Rotation paths and how fast each direction turns (degrees a step)
Each turn is a multiple of 5 degrees from 10 to 175, or 0.
Each row of a path follows its step; steps can be skipped.

step 1: -6 110 217 132 -35 -76 20 39 -53 -111 259 -194 -345 343 44 487 -346 160 -104 -80 55 -93 26 48 -33 180 46 -252 136 477 -340 -218 29 9 -87 51 -274 -68 86 190 100 242 111 403
step 4: -24 -228 64 24 26 -118 -247 121 55 -258 251 205 -230 -155 193 145 -204 31 -178 -197 -232 14 189 316 -494 5 -234 -262 -198 318 137 121 -264 -9 153 2 32 -82 377 154 -26 294 97 227
step 6: -119 80 -119 78 -362 194 37 -20 -395 4 316 -606 -46 -16 -71 81 -30 -168 180 -256 -378 78 0 118 -304 201 21 -85 90 138 -103 -229 118 -302 -62 50 84 -110 174 117 97 211 -343 53
step 8: -13 -221 -42 -104 57 -7 -182 148 -55 -131 40 -37 34 -161 -166 192 108 -182 61 -199 44 -271 -176 341 134 420 -630 155 55 181 -201 204 320 32 -131 -27 -189 57 401 50 84 319 144 -28
step 9: -560 -71 -128 267 -45 -134 102 53 -20 206 -69 -276 68 -28 75 130 -11 342 -71 -225 -293 -191 111 -113 -434 153 -171 -50 -61 -68 -113 175 -52 -439 148 -122 266 50 152 -113 147 263 152 255
step 10: -123 225 -300 -27 -25 -185 -53 -142 147 -147 202 -126 276 18 -355 -144 -297 -106 -74 -28 70 295 -33 0 -417 161 -444 34 163 268 98 51 36 -85 89 -272 79 213 53 405 16 -5 -290 -318
step 12: -444 -120 -144 36 7 -72 -180 207 131 170 62 -40 -195 119 49 -3 65 -12 -192 167 -150 -43 -216 -77 48 -8 -494 -55 259 285 430 81 455 -437 69 31 15 -125 -6 -163 190 122 -149 200
step 15: -169 90 -243 477 160 29 -64 298 171 55 -211 -127 -77 -71 -43 -39 -301 -81 30 -119 139 28 -212 -180 -37 -65 -313 -250 -68 -63 327 497 264 151 -125 -308 -102 91 267 123 182 -161 -278 68
step 19: -376 -251 133 -239 258 288 69 105 -66 -18 -152 -222 -487 209 196 90 -230 49 -80 -269 1 -143 -88 -75 -85 31 -4 131 -23 -131 -43 320 -57 -60 441 -200 -183 -184 138 234 4 16 -407 102
step 20: 57 -79 -491 -36 354 -26 53 196 175 -148 -107 -59 -55 -180 85 23 189 -118 60 170 -344 -24 82 -317 -67 -190 -420 -66 -30 197 -114 251 -72 72 63 -49 -399 460 234 67 -195 190 -123 -151
Speeds:
17 12 -57 -15 46 -62 -53 -40 167 -7 -10 -20 8 -6 -125 -92 162 3 -29 -64 -18 24 -41 18 -5 8 -34 -92 -31 -9 0 -57 28 88 -73 -162 -81 -59 -51 -7 17 -55 -7 -35 : 140
-4 -93 -28 -109 134 -30 -50 -2 -74 6 27 51 -59 1 -42 -24 50 19 93 -79 79 -130 -78 -45 21 34 45 24 77 14 -60 -25 -52 13 -2 35 84 18 59 25 -19 -18 8 -187 : 125
-9 12 22 64 67 -46 7 -48 -24 -15 -36 -36 -121 -14 15 -181 -45 -17 5 38 85 -56 43 -142 31 7 48 -68 -13 46 25 14 49 48 8 87 -97 -43 5 80 -128 -46 8 108 : 20
-126 -42 51 -22 -69 -91 -18 83 84 5 -31 105 65 4 65 138 2 -32 31 -119 8 -59 -14 -44 151 67 0 -85 -18 -15 44 -21 -28 -16 -13 28 -73 -5 -13 79 -50 8 -84 43 : 100
-17 -82 0 -35 -87 21 52 -52 -20 -1 21 -51 -7 -68 40 -81 87 52 79 25 -5 26 -100 64 8 15 112 24 -95 67 41 53 -104 60 50 -33 -111 64 86 6 13 151 -80 16 : 25
-18 62 -39 -127 64 -11 52 -9 18 -4 -67 74 -68 34 -2 2 -86 -72 -22 14 21 118 -50 52 47 43 -56 67 -118 133 -111 -15 -134 -5 7 -56 46 -54 -32 47 -74 -9 32 51 : 120
-15 0 63 -89 23 -14 -45 -43 -58 -19 82 -42 74 180 -65 23 -37 33 -55 135 20 -41 -2 -8 54 101 7 75 96 19 89 95 -16 8 -43 -94 -73 -96 -3 35 13 0 -50 16 : 160

step 0: -49 -9 -79 -169 -103 25 -386 73 369 97 147 -286 -116 -107 -178 -19 510 -467 -96 -96 -318 -252 69 -267 -183 159 96 -215 242 21 -108 235 -9 -103 21 -225 -409 -197 36 -189 -40 -205 -19 130
step 2: -74 81 -58 -18 297 -439 -120 -67 -23 84 187 11 528 160 266 -13 97 -86 35 176 302 129 18 -392 92 127 170 1 210 205 155 102 -86 269 119 -440 96 306 11 122 -414 -227 15 126
step 5: 324 -54 108 74 -173 11 295 -83 303 321 -178 -90 344 -269 -257 254 182 -307 -86 -48 -135 -104 -139 -100 -448 166 312 -329 153 41 96 -271 -41 -245 310 -90 -29 6 242 -130 -84 -11 -294 117
step 7: -50 278 163 -234 87 -6 335 41 -115 -49 -37 -244 132 -252 368 178 -72 -175 -106 367 -9 -558 265 -211 -62 30 -142 166 -160 42 355 -33 -218 212 -42 -408 87 123 24 105 -313 -112 197 54
step 8: 88 -76 -36 216 -30 291 -33 29 112 472 -80 333 93 294 249 304 -383 166 -283 -152 250 -48 41 -247 -279 -75 40 -116 -115 -63 -115 71 -24 231 -243 -127 410 -231 276 25 -198 277 199 -33
step 9: 86 347 -415 155 -24 200 -366 101 186 129 -215 265 -32 -243 -216 -185 214 -131 -59 -20 -34 61 60 142 3 -105 74 265 -191 48 346 133 63 -491 -96 -422 150 127 -23 -38 -277 213 269 103
step 16: -136 522 301 -5 -52 30 -31 164 23 24 125 199 34 -46 74 -165 218 -155 180 342 -324 -120 -16 -180 -35 62 -119 132 653 -192 140 208 -134 -118 65 310 -309 -61 182 -122 -219 -170 145 -277
step 21: 274 335 -28 -29 -120 103 139 126 -79 175 -377 284 145 -300 93 140 303 -98 64 15 0 -62 -324 -226 -88 -164 13 -88 289 179 -82 273 -411 164 266 37 -126 -523 251 -81 29 293 145 -24
step 22: -54 138 -41 537 5 -75 5 91 315 230 -184 -35 -378 224 112 -185 -160 -185 -146 -120 -272 -175 223 101 224 -206 -275 170 154 260 -181 168 -95 -241 36 72 23 33 33 -477 246 317 -43 229
step 23: 542 -98 -23 263 273 10 57 29 -27 -114 130 -231 55 -191 -30 -128 -199 -504 146 247 -189 -184 84 162 -96 119 280 -121 -21 115 357 -50 -494 129 366 16 177 303 29 7 11 22 73 136
Speeds:
72 126 49 61 -35 -13 -24 -28 41 28 -18 -29 78 -9 -46 14 -68 26 -50 -18 -27 -81 15 -64 155 -19 66 -37 -47 -49 -23 -107 42 -104 -91 -41 -5 -52 63 75 -109 -46 41 -117 : 10
82 -2 21 68 67 19 69 70 -39 121 -68 40 -91 -46 -33 59 -67 28 15 -34 -60 -45 27 89 -23 -42 -76 15 -167 77 11 -2 -13 48 110 -69 -62 8 29 18 -76 95 79 6 : 25
88 26 -14 -15 36 -33 -48 40 -38 98 15 -22 -98 -62 -73 -55 58 25 -14 33 87 4 24 -69 -13 82 27 -4 3 -187 -24 7 49 108 66 56 67 -28 75 -100 39 51 16 -123 : 140
-18 57 -58 -27 -85 -34 49 1 -8 -101 -39 -99 -26 -21 -24 -77 3 7 125 59 -95 -21 5 -109 -190 -31 11 -42 -31 14 75 -17 -2 -79 104 34 65 -36 41 52 -68 -4 65 -32 : 160
-21 0 97 62 -55 100 60 77 -19 -1 21 141 66 -79 -45 -89 98 31 54 -111 4 20 -15 -45 42 62 -78 7 -20 5 -24 83 36 -125 76 -43 72 -24 61 50 86 -31 -45 1 : 65

step 0: 102 109 -134 -211 110 207 -435 -226 -264 80 -253 -211 206 84 268 -98 188 -94 78 -123 -191 43 216 246 -401 207 -411 -174 227 29 -361 -15 -147 110 182 -116 171 71 137 -180 -29 -174 -74 -162
step 1: 58 236 87 37 -5 -27 84 -9 121 353 20 -36 338 -345 -403 145 -219 104 -167 -38 -214 -69 475 -85 111 32 -22 46 603 289 -257 115 -68 1 49 142 33 37 -308 -145 -97 20 75 -131
step 2: 170 150 -371 -39 -161 -321 -126 -302 -151 -381 286 341 -67 -185 47 -63 -103 320 -216 -169 -335 -164 10 64 91 145 -176 -126 148 73 -75 -176 -234 -301 265 22 265 1 152 -64 -220 109 -186 68
step 6: 185 113 -6 36 -62 -112 48 -188 163 -94 614 74 -99 -105 -185 121 212 334 59 -363 -180 -226 249 56 157 -307 -4 181 242 192 -6 -199 0 -30 43 22 -108 -76 194 -86 243 426 317 6
step 7: 78 -221 -220 -43 -111 131 113 230 182 -136 -58 168 -136 237 33 90 112 317 -8 -232 -473 13 20 -19 -80 -78 -669 93 -114 -266 -11 152 -209 -100 328 35 31 -80 343 -33 150 -258 -64 -8
step 8: 251 307 158 -50 -62 88 -453 310 -59 193 -46 -153 -66 -146 -102 -46 357 133 89 -190 64 386 113 204 22 211 -298 186 394 -37 -147 198 63 180 -10 -205 -40 167 113 30 273 -43 340 -107
step 14: 152 -175 -156 -32 8 -218 322 -304 143 -202 266 134 260 182 -177 -54 307 66 58 112 -364 -199 312 233 89 -80 10 -196 186 -45 -298 -250 -395 19 383 27 268 7 -38 132 -68 77 162 -9
step 18: 49 218 42 -246 87 -35 211 -118 -96 -338 233 49 88 185 219 103 248 271 -28 -255 -42 -46 433 14 -407 -9 -93 111 280 2 -160 -80 174 -220 423 -358 87 -152 216 -97 127 229 7 60
step 21: 12 342 -119 -72 -190 -209 -37 -182 -5 128 -197 -1 344 56 12 392 105 57 0 -80 78 -72 34 448 -251 -60 -455 -178 42 16 122 -34 -243 -54 178 -170 127 244 150 9 345 468 13 -104
step 23: 378 8 165 -211 -85 56 -249 -19 -148 -375 182 5 37 -230 162 -174 12 -101 34 68 -74 -239 160 23 -40 84 -632 -76 86 -94 -176 238 -343 -207 185 -221 -63 -243 41 96 -73 -13 -128 -363
Speeds:
56 -7 -68 -63 66 66 25 15 -19 -29 91 -2 86 124 57 -19 -120 -42 -33 -103 -68 -5 40 71 9 46 62 32 -27 -122 24 36 -36 64 -92 80 25 79 -7 28 113 96 -43 5 : 100
31 -40 -6 -13 -100 -73 -97 -62 24 -5 -71 -32 98 -32 56 56 -66 -155 -106 -24 -13 -6 -76 4 75 -141 -55 78 -47 -13 7 63 15 -25 13 22 59 -102 37 -76 65 -12 16 -59 : 175
-32 8 14 49 -105 -115 -50 109 -101 81 35 -34 4 122 -31 69 -12 -10 21 0 3 49 -77 83 -116 38 -55 -101 -2 -39 24 -46 96 77 -47 23 2 57 -3 -72 43 -108 26 -37 : 85
-11 -59 9 1 26 73 83 71 3 6 0 56 -11 12 52 -11 69 32 22 -129 11 140 5 -7 -39 -53 17 174 -52 105 32 -55 98 39 55 7 33 14 108 35 58 -50 65 -101 : 35
-43 -43 -52 124 45 -74 97 -79 105 31 -9 119 -33 46 -115 12 -30 8 -32 -33 32 -35 22 67 36 -22 -55 38 -19 -25 -160 -2 32 36 -112 114 -13 -64 -24 59 -30 -64 15 -17 : 140
-104 -24 -41 9 128 3 -123 43 -53 69 13 -45 -77 -45 -51 13 -70 -94 -8 -48 -186 -35 22 55 10 35 -60 60 -13 146 25 -56 27 -21 -33 6 -5 -7 29 -9 -81 29 -56 46 : 10

step 0: 0 94 84 122 -208 197 70 398 229 12 -260 483 88 -88 -63 172 -161 322 72 145 191 -3 444 6 -165 -51 -52 147 -96 -144 -128 -5 -15 216 -21 44 26 273 -195 -179 256 -161 150 -25
step 9: -170 44 -105 -294 -6 23 -193 138 -159 -232 -109 100 165 -52 -246 -153 228 -84 -184 -107 297 302 294 49 234 -154 -27 -64 -297 -266 -111 99 -394 -137 80 -278 122 267 49 38 259 -104 128 103
step 10: -240 -319 280 14 216 13 335 -139 -204 -16 -70 80 139 33 -125 -56 66 261 -295 -75 136 225 171 12 -162 158 7 -121 187 328 12 146 -126 -220 -199 125 254 211 -108 253 -202 -245 273 5
step 11: -2 215 266 -153 23 -164 1 -4 332 -161 -255 153 361 -45 -354 126 -171 129 127 52 -78 -151 211 110 -276 145 71 297 398 -50 -123 -61 65 -177 189 71 -105 294 -110 88 243 -86 91 214
step 12: 129 153 243 204 101 239 244 218 104 205 -111 246 -31 164 -87 -37 63 181 32 -239 -127 -212 160 -255 -93 251 -164 132 51 224 -318 65 41 -148 -201 -258 -131 -99 463 11 242 130 -129 -150
step 13: 73 47 104 71 269 -89 139 169 362 106 105 -31 -55 -129 -202 300 73 209 -242 221 181 -219 -106 64 42 52 -414 -149 -306 -154 -178 -90 64 225 -139 -299 -86 242 -210 20 26 329 -121 135
step 14: -271 48 -232 204 -116 231 -14 55 -32 116 38 -138 -400 27 -199 -38 175 54 -308 23 193 -59 250 39 -36 -51 -175 -83 69 -513 147 -249 73 -22 -188 24 -151 301 309 210 74 -150 166 -178
step 15: -219 -125 237 -251 471 78 -185 237 -179 71 -39 -145 45 -28 -3 354 241 -30 -59 71 252 264 -102 52 -169 -119 146 -262 24 -216 -120 152 -248 6 -23 161 15 126 175 37 309 -335 -10 107
step 17: 124 -82 167 72 101 232 -34 91 473 59 -26 203 144 279 -318 -34 137 -49 207 172 -4 -36 -230 124 16 105 -73 -5 562 175 -285 -11 3 -221 -202 271 -104 -6 -42 -206 -39 -11 176 123
step 18: 101 143 241 -5 -83 171 3 -303 308 -197 -324 153 15 132 -82 49 36 70 -30 -172 -29 -233 36 141 227 -267 -237 78 -340 -91 -302 -19 47 -171 -210 -75 -29 11 282 -264 373 292 20 -76
Speeds:
45 23 -74 -62 -53 -30 79 109 -56 -96 -88 -50 -60 88 33 -41 17 -14 -112 -119 77 -96 64 58 2 -4 -27 58 27 106 51 -78 -33 75 19 20 -83 -6 20 -77 28 -20 60 -45 : 160
-48 -87 1 115 8 124 139 -17 -49 -81 23 -4 -23 -5 8 -80 -38 -52 89 -35 -67 -28 -4 -11 17 -69 -71 105 7 -103 41 56 -58 -8 34 -77 -79 -21 -85 66 104 -39 28 -26 : 160
-4 51 -47 -105 69 -80 60 -4 31 -24 56 -5 39 -12 -12 -51 -47 79 -107 -71 9 110 73 -104 -49 80 23 60 43 -19 -47 -6 26 -86 38 -185 -42 5 -65 86 -36 -13 -32 -49 : 25
-160 47 -47 -56 93 7 -35 -55 -72 -7 21 44 -123 83 -117 -38 -11 20 -108 78 -18 61 7 -50 -6 -9 -31 92 -138 -41 40 -12 -13 64 -15 79 64 -65 -27 -38 22 0 49 27 : 70
4 -15 -105 102 -131 36 16 -28 -89 18 -97 -3 20 15 -78 -4 58 25 -58 -42 -45 -55 52 -41 -80 -44 113 27 -44 -89 -180 37 -13 -8 55 27 17 11 14 6 -113 60 -34 -17 : 160
-32 99 126 -105 40 -4 -12 51 -189 19 -18 -5 61 1 39 18 -23 -43 61 10 1 -25 0 8 25 -29 53 35 -75 -49 -31 -16 -24 -90 16 -37 -128 -96 151 4 28 67 -44 22 : 110
67 54 -42 47 4 25 48 -47 -24 7 52 63 -65 -62 -78 -110 45 6 108 70 89 46 1 25 17 25 -20 -98 -39 78 -150 -168 -35 9 42 -65 -48 -67 -45 -74 34 -1 26 10 : 80
49 54 -55 -39 -49 44 -64 -35 -42 15 117 118 -8 133 -67 93 -19 25 132 -71 69 -18 -22 15 -47 25 -19 68 49 -61 89 -92 -87 -26 3 40 -33 103 -30 50 -75 25 -33 -31 : 125
